In the data rows, 128 means zero.
Here are some points:
[190 119  73  92 188 115 170 137 179  95 158 174  63 168 107  85 140 190 108 138 134 172 149 137]
[200  72 136  75 135 167 100 141  98 185 140 163  96 130 162 145  94 192 129 163 178  63 160 168]
[104  97 142  88 172  96 112 154 134 127 151  64  91 126 112 104 144 158  51 110 105 117 174  64]
[141 103 149 115 177 146  78 138  86 153 150 115 129 108 153 165 119 143 112 155 133  91 149 126]
[122 126 117 113 186 113 119 126 137 100 144 111 140 112 118 151 141 120 126 143 126 138 155 106]
[176  76 126  74 155 160  90 139 102 163 128 135 113 115 146 144  92 162 151 156 187  87 147 135]
[123 147 119 114 179 109 115 133 126 102 151 102 133 114 119 137 137 119 117 128 125 154 135 109]
[145 142  92 131 252  90 145 145 148  81 181 127  70 157 113 102 162 173  81 126  90 192 143  96]
[187  80 123  72 113 176  93 124 130 156 126 154 125 135 144 153 103 162 142 166 169  68 153 162]
[142 109 154 115 192 140  81 143  78 149 149 117 115 105 148 163 112 137  98 154 145  90 147 122]
[156 185   1  95 222  86 167 125 254  63 144 134 105 167  89  60 160 194 138 132 132 255 101  98]
[157 168 120 172 153 102 159 147  87 113 147 131 114 109 151 118 123 137 118 124  72 173 111 135]
[172 255  34 146 155  80 205 121 244  66 176 188  98 173 103  54 169 191  45 137  68 248  99 187]
[151 237  29 184 224  79 174 131 216  51 164 135  93 165 100  67 190 179  86 125  32 255  89 112]
[147 144 113 162 154 124 132 128 125  97 141 132 127 123 133 144 150 121 129 140  67 147 132 130]
[155 131  88 169 229 100 153 148 147  85 177 141  73 165 126 105 180 179  95 126  46 182 144 115]
[147 178   0  98 221  86 163 126 255  61 149 137 105 166  77  60 166 182 132 139 133 251 103 103]
[157 151  94 170 224  91 160 156 128  93 182 141  62 154 125  96 173 177  88 118  50 190 137 126]
[113 213  22 129 251  81 137 117 252  29 166 114 103 168  66  95 193 149  81 141  89 250 107  80]
[193 152 160 122  85 145 137 139  85 182 159 181 122 114 181 131  95 170  76 157 126  87 143 222]
[158 169 100 121 255  96 131 147 144  71 177 113  61 162 118  84 152 183  68 111  97 206 123  80]
[167 116  99  89 120 118 161 137 141 136 135 157 136 113 139 103 104 156 153 140 163 147 141 165]
[135 153 118 124 185 106 127 138 117  90 147 103 122 118 125 130 122 124 104 123 120 166 118  99]
[149 113 148 110 185 150  69 139  88 137 148 105 121 120 150 160 112 143  98 147 138  97 135 108]
[136 147 115 166 158 109 138 139 107 114 156 138 123 115 126 134 148 120 120 134  74 152 137 155]
[146 177   4  98 225  79 177 127 250  73 154 148 106 150  78  61 163 185 133 144 141 250 114 111]
[122 220   4  62 109  68 169 106 255 115 121 106 141 142  79  38 171 211 108 136 124 232 129 120]
[120 114  58  53 158  89 135 142 222 132 137  81 104 141  94  55 153 208 103 116 138 176 154  81]
[132 116  59  56 160  94 139 136 226 121 131  90  97 150  91  65 150 204  97 123 133 170 151  70]
Then 16 other points, each followed by its number:
[203 131 165 120 109 150 128 145  76 193 167 184 102 128 191 134  97 199  64 157 126  74 151 217] 0
[188 178 106 137 161  87 211 144 149 120 191 204  65 149 129  80 146 195  46 136  91 174 157 204] 1
[138  98 146 113 193 150  77 140  91 141 152 115 122 113 143 164 117 135  98 157 142  87 147 114] 2
[159 143  92 170 224  91 162 154 133  92 179 139  68 158 131  98 171 182  94 117  47 190 137 119] 3
[123 204 121  98  15  87 166 128 172 180 140 128 165  98 133  78 126 155  57 133 103 135 146 200] 4
[122 184 118 101  21  84 180 132 172 175 137 125 168  92 142  82 121 168  61 127 105 140 144 189] 5
[134 233   6  77 122  60 182 124 255 108 129 111 124 144  82  17 152 217  79 126 116 249 102 117] 6
[180  68 120  72 154 169  81 131 116 148 125 132 122 128 141 156  97 159 153 160 176  81 143 122] 7
[116 134 118 116 184 114 113 131 135  94 146 108 129 114 111 145 143 106 117 141 128 142 144 108] 8
[120 206  24 145 249  73 157 128 238  48 173 127 107 159  76  81 191 162  80 137  80 248 111  98] 9
[175  93 130  80 117 145 119 144  93 194 144 159 128 106 163 127  92 165 142 156 187  88 146 189] 10
[142 139 119 161 151 116 143 129 118 107 137 134 124 113 135 154 146 123 139 142  75 139 149 137] 11
[197 138 167 119 101 147 127 145  72 198 172 185  97 123 185 133  97 192  62 157 130  76 153 225] 12
[193 183 107 139 167  81 215 155 136 126 198 201  72 147 145  56 136 210  40 125  88 188 143 205] 13
[189  83 129  78 116 163 106 136 111 173 134 156 126 125 156 135  91 175 141 157 174  82 151 168] 14
[192 100 136  82 123 147 120 146  87 188 140 162 117 108 169 119  76 179 134 155 182  97 143 181] 15
Which of these numbered points is nearest to each point below by angle, seen from the average point of the first points? Its number follows each.
[171 154  94 169 223 102 157 142 140  76 170 147  55 164 116 110 174 176  87 124  43 182 141 112] > 3
[121 212  23 140 247  73 153 124 238  44 172 123 110 162  77  85 191 165  82 135  78 253 106  95] > 9
[190  55 129  66 170 181  64 129 111 161 132 142  98 137 140 165 108 174 141 170 179  59 158 123] > 7
[119 141 117 122 185 107 123 137 124 100 151 107 130 111 118 135 133 111 110 134 126 152 134 111] > 8
[117 182 115 104  27  85 173 136 175 178 144 126 172  99 137  76 125 160  57 130 100 135 149 199] > 5
[169 126  99  84 112 126 156 132 147 130 128 148 132 118 142 104 104 153 158 140 164 147 137 157] > 10
[113 199  19 129 252  95 130 109 255  15 162 122 101 174  51 111 202 141  79 151  84 235 117  74] > 9
[148 103 147 123 183 146  85 144  83 149 153 116 127 114 152 156 117 146 101 150 129  92 140 123] > 2
[114 203   0  75 125  61 182 122 255 112 136 110 143 144  74  25 168 209  86 129 119 241 110 119] > 6
[188 123  71  90 188 107 170 147 171 104 167 160  71 165 121  67 137 208 110 121 134 187 137 139] > 13
[157 138  87 167 224 100 148 146 146  84 180 138  73 166 118 105 182 177  92 121  42 182 140 117] > 3
[121 152 115 128 174 121 111 128 134  88 146 118 119 120 103 146 150  94 107 142 114 142 135 120] > 8
[148 141 114 164 152 116 141 131 117 107 146 133 131 118 135 141 147 126 130 137  65 146 134 133] > 11
[172 130 104  88 115 116 168 132 133 141 134 163 128 103 136 103 102 150 152 145 168 148 141 171] > 10
[205 131 158 115 103 172 101 130 101 162 160 183  93 151 165 155 114 180  56 163 116  60 147 205] > 0
[127 187 115 100  18 106 157 116 196 150 128 130 161 113 117  98 133 144  53 143  91 119 152 180] > 4
[174 123  92  77 145 138 128 114 157  91 114 130 113 128 109 139 114 138 163 140 161 144 129 105] > 7
[115 205   0  76 122  67 177 117 255 107 131 118 135 144  65  36 171 198  85 140 119 228 121 123] > 6
